M =
[[1.90, 0.60, -5.14, 0.70, -1.20, -2.48, 0.86, 2.18, 3.74, 2.77, 2.55, 5.45, -0.51, 3.36],
 [1.85, -1.67, -3.34, -3.84, 2.89, 0.83, -4.14, -2.98, 2.51, 0.33, 1.89, -1.77, -3.85, -0.09],
 [0.14, 1.03, -3.28, 0.70, -3.27, 1.31, 0.42, -3.11, 2.98, -1.39, 0.29, 1.14, 3.70, 4.16],
 [7.69, -0.22, -2.68, -5.70, 1.06, 4.36, -3.90, -0.45, 3.86, -3.62, -0.26, -1.21, 0.43, 4.42],
 [3.75, -4.79, 1.14, 0.87, -0.91, 3.82, 4.86, 2.47, -1.76, 1.74, 1.23, -3.86, -0.66, 5.76]]
M[-5,0] => 1.90
M[4,-10] => -0.91
M[2,-5] => -1.39
M[-1,-7] => 2.47
M[-5] => [1.90, 0.60, -5.14, 0.70, -1.20, -2.48, 0.86, 2.18, 3.74, 2.77, 2.55, 5.45, -0.51, 3.36]
M[4,10] => 1.23
M[-1] => [3.75, -4.79, 1.14, 0.87, -0.91, 3.82, 4.86, 2.47, -1.76, 1.74, 1.23, -3.86, -0.66, 5.76]
M[-2,-2] => 0.43
M[:, -9] => [-2.48, 0.83, 1.31, 4.36, 3.82]
M[0,-6] => 3.74
M[-2,11] => -1.21
M[2,-8] => 0.42
M[3,2] => -2.68
M[:, 4] => [-1.20, 2.89, -3.27, 1.06, -0.91]
M[-3,8] => 2.98
M[:, -6] => [3.74, 2.51, 2.98, 3.86, -1.76]
M[1,-11] => -3.84
M[:, -1] => [3.36, -0.09, 4.16, 4.42, 5.76]
M[-3,0] => 0.14
M[3,-14] => 7.69
M[:, 6] => [0.86, -4.14, 0.42, -3.90, 4.86]
M[0,5] => -2.48
M[-2,6] => -3.90
M[-4,-6] => 2.51
M[:, 2] => [-5.14, -3.34, -3.28, -2.68, 1.14]
M[-3,-10] => -3.27
M[3,-9] => 4.36
M[4,1] => -4.79

W = (28, 38, 45, 47, 41, 97, 36, 5, 45, 51, 89, 76, 34, 49, 42, 24)
W[-16] = 28
W[-12] = 41
W[-14] = 45
W[10] = 89
W[9] = 51
W[-9] = 5
W[-13] = 47

a =
[[-2.11  1.14  0.77  0.92 -0.20 -2.53 -0.61  1.21  1.06  0.32 -0.68 -1.19
  -0.24 -2.72 -3.13 -1.91]
 [ 0.98 -1.23 -0.22 -2.21  1.42 -2.42 -0.47 -0.10 -0.74  0.85  0.91  2.41
  -1.06  2.35  1.85  1.44]
 [ 7.90  1.05 -2.34 -0.24  3.00  3.09  2.02  1.88 -1.98 -0.04 -1.50 -0.24
  -0.37  7.36 -0.60  4.84]
 [ 1.03 -0.27  0.20 -1.42 -0.33  1.60  4.00  0.94  1.54  0.83  0.17  1.85
  -0.14  4.84  2.24  2.33]
 [-1.25 -1.78 -0.41  1.27 -1.89  2.25 -0.93 -0.47 -0.40  0.95  2.28 -0.78
   0.45 -2.76 -0.51 -3.11]
 [ 2.72  1.49  0.68  0.22  3.95 -1.06 -0.90  1.13  0.11 -1.59 -3.54 -1.09
  -1.35 -0.38  1.68  3.01]
 [ 2.48  3.14  0.81 -1.25  1.90 -3.94  1.76  2.02 -0.68 -1.33 -1.17  1.47
  -0.48  3.60  0.49  2.80]
 [ 0.63 -2.43  1.63  1.58  0.17  3.89  1.12 -0.32  0.25 -1.05  2.15 -1.42
  -2.45  2.59 -1.18  2.42]
 [-3.03 -1.24  1.91 -0.49 -3.33 -1.72 -0.46 -0.79 -1.28 -1.82 -0.15  1.59
   1.14 -1.32  2.44 -1.20]
 [-1.69  0.62 -0.45  2.62 -1.33  3.94 -0.62 -1.18  1.02 -0.02  0.97 -2.85
   1.16 -4.82 -1.11 -3.04]
 [ 2.20 -0.90 -2.21  1.59  2.32  1.77 -6.52 -1.17 -2.31  0.83 -0.67 -2.77
   0.90 -5.97 -1.50 -1.06]
 [ 0.41 -2.67 -1.17 -1.40 -0.65  0.75 -2.47 -1.92 -1.72  0.01 -2.15  0.98
   1.19  0.79  1.40  1.37]
 [-2.03  0.01  1.63  0.35 -0.08  1.88  1.89 -0.11  3.02 -0.28 -0.91 -0.49
  -0.38 -1.11  2.31  0.76]
 [-1.64 -1.31 -0.59 -1.76 -2.02 -0.37 -2.19 -3.22 -1.71 -0.56  0.10  1.93
   2.15 -0.32  2.16  0.26]]
a[0][0] -> -2.11
a[10] -> [2.20, -0.90, -2.21, 1.59, 2.32, 1.77, -6.52, -1.17, -2.31, 0.83, -0.67, -2.77, 0.90, -5.97, -1.50, -1.06]
a[11] -> [0.41, -2.67, -1.17, -1.40, -0.65, 0.75, -2.47, -1.92, -1.72, 0.01, -2.15, 0.98, 1.19, 0.79, 1.40, 1.37]
a[0][15] -> -1.91
a[6][3] -> -1.25
a[:, 1] -> [1.14, -1.23, 1.05, -0.27, -1.78, 1.49, 3.14, -2.43, -1.24, 0.62, -0.90, -2.67, 0.01, -1.31]
a[:, 2] -> [0.77, -0.22, -2.34, 0.20, -0.41, 0.68, 0.81, 1.63, 1.91, -0.45, -2.21, -1.17, 1.63, -0.59]
a[10][1] -> -0.90
a[0][8] -> 1.06
a[5][5] -> -1.06
a[6] -> [2.48, 3.14, 0.81, -1.25, 1.90, -3.94, 1.76, 2.02, -0.68, -1.33, -1.17, 1.47, -0.48, 3.60, 0.49, 2.80]
a[12][2] -> 1.63
a[7][7] -> -0.32
a[5][1] -> 1.49
a[11][14] -> 1.40
a[4][12] -> 0.45
a[7][4] -> 0.17
a[11][8] -> -1.72
a[1][4] -> 1.42
a[12] -> [-2.03, 0.01, 1.63, 0.35, -0.08, 1.88, 1.89, -0.11, 3.02, -0.28, -0.91, -0.49, -0.38, -1.11, 2.31, 0.76]
a[2][2] -> -2.34
a[1][7] -> -0.10
a[13][14] -> 2.16
a[1] -> [0.98, -1.23, -0.22, -2.21, 1.42, -2.42, -0.47, -0.10, -0.74, 0.85, 0.91, 2.41, -1.06, 2.35, 1.85, 1.44]
a[:, 7] -> [1.21, -0.10, 1.88, 0.94, -0.47, 1.13, 2.02, -0.32, -0.79, -1.18, -1.17, -1.92, -0.11, -3.22]
a[2] -> [7.90, 1.05, -2.34, -0.24, 3.00, 3.09, 2.02, 1.88, -1.98, -0.04, -1.50, -0.24, -0.37, 7.36, -0.60, 4.84]
a[9][1] -> 0.62
a[:, 4] -> [-0.20, 1.42, 3.00, -0.33, -1.89, 3.95, 1.90, 0.17, -3.33, -1.33, 2.32, -0.65, -0.08, -2.02]
a[3][13] -> 4.84
a[1][14] -> 1.85
a[:, 5] -> [-2.53, -2.42, 3.09, 1.60, 2.25, -1.06, -3.94, 3.89, -1.72, 3.94, 1.77, 0.75, 1.88, -0.37]
a[8][15] -> -1.20
a[3][15] -> 2.33
a[:, 8] -> [1.06, -0.74, -1.98, 1.54, -0.40, 0.11, -0.68, 0.25, -1.28, 1.02, -2.31, -1.72, 3.02, -1.71]
a[9][7] -> -1.18

x =
[[63 41 60 73 47 50 53 64 70 50]
 [39 37 48 49 48 52 55 59 58 48]
 [58 50 68 68 46 48 53 66 81 52]
 [77 77 72 51 72 80 45 44 54 62]
 [61 43 40 57 54 29 51 74 54 44]
 [48 48 47 69 44 50 49 63 47 66]
 [43 40 47 46 61 43 40 33 47 36]
 [47 37 59 64 30 63 40 38 35 39]
 [45 58 49 63 43 37 43 86 56 59]
 [48 56 56 39 41 20 55 54 51 48]
 [55 47 47 54 41 69 66 50 49 37]]
x[-11,-10] = 63
x[-6,0] = 48
x[0,-5] = 50
x[3] = [77, 77, 72, 51, 72, 80, 45, 44, 54, 62]
x[3,4] = 72
x[-1,4] = 41
x[3,3] = 51
x[6,1] = 40
x[10,-9] = 47
x[-4,4] = 30
x[-5] = [43, 40, 47, 46, 61, 43, 40, 33, 47, 36]
x[-1,7] = 50
x[-11,-1] = 50
x[5,3] = 69
x[-3,-2] = 56
x[7,-8] = 59
x[-10,-2] = 58
x[5,-1] = 66
x[4,-4] = 51
x[-4,-2] = 35
x[-9,9] = 52
x[-7,-7] = 57
x[10,-10] = 55
x[-7] = [61, 43, 40, 57, 54, 29, 51, 74, 54, 44]
x[4,2] = 40
x[-2,2] = 56
x[4,0] = 61
x[3,2] = 72
x[:, -9] = [41, 37, 50, 77, 43, 48, 40, 37, 58, 56, 47]
x[-7,4] = 54
x[:, 5] = [50, 52, 48, 80, 29, 50, 43, 63, 37, 20, 69]
x[-10] = [39, 37, 48, 49, 48, 52, 55, 59, 58, 48]
x[6,0] = 43
x[-3] = [45, 58, 49, 63, 43, 37, 43, 86, 56, 59]
x[10,5] = 69
